Each named move below is a turn or a mirror, shown by a few rows before and after it. Which moves, in which order, take the first row of each later pair to the second? The first pair is answered.
move G:
[ 23   5 -22  14   5 -30  11  33 -11 -38] => [ 21   8 -11  14   0 -14  27  33 -23 -29]
[ -9  12   6   7   3  -4 -23   7  21  13] => [-10  14  16  13  -6   9 -11   6  10  15]
[-11   7  15  -4  -7  23   4 -10 -19   8] => [-12  -8 -16  -8  10  -1 -24 -10  15  -3]
move M:
[-22   1  12 -10   1  33  16  -4   5  23] => [-20  11  14   4  -3  25   1   5  15  30]
[  9  37  13  31 -15   6  -4  20   8  30] => [ -6 -20  17 -21   7  27  30 -18 -28  -1]
[ -1 -42 -51 -44  30 -38   1 -12   1 -40] => [ 39  29 -45  24   0 -55 -22  46  16 -18]
[-20 -18  14  -5   4  30   2 -23  -6  24] => [-14  14  13  21  -3  19 -13   0  14  38]
move S:
[ 18  12 -15  22  -9 -33 -25  25  21   3] => [ -8  10  22  17 -14  23 -14   2   3  50]
[-36  -6   2  -6  19  38 -27 -31  19  49] => [-29 -43 -20 -36  31  11  -7 -39  10 -10]
[  5   7   6  42 -13  -9  -1  28 -10   1] => [-13  -7  23  29  -6  20   4   8 -28  10]
Now pairs of rows:
Between the rows of a pair lie 2 to 3 moves.
[  3   0 -35  -1  -1 -30 -19  11  16 -16] => [ 13 -10 -32  -7   1 -30  -9   7   2 -31]  G then S then G
[-35 -13  26 -27   4  38  16 -18 -30  15] => [ -4 -20  -6 -29   2  -1  30  -4 -35 -44]  S then G
[-31 -19  13  -6   5  27   4 -35 -17  33] => [ 21   3 -30   8  -1 -41  10   7 -10 -40]  S then G then S
[  7  31 -20  37  -1 -35 -36  29  45  -5] => [ -5   4  41  -2 -17  41  47  -3 -41  -2]  G then S
[-33 -14   8  -6   1  46 -18 -22  13  72] => [ 21  41 -27  36 -14 -21 -34  37  44  34]  S then M
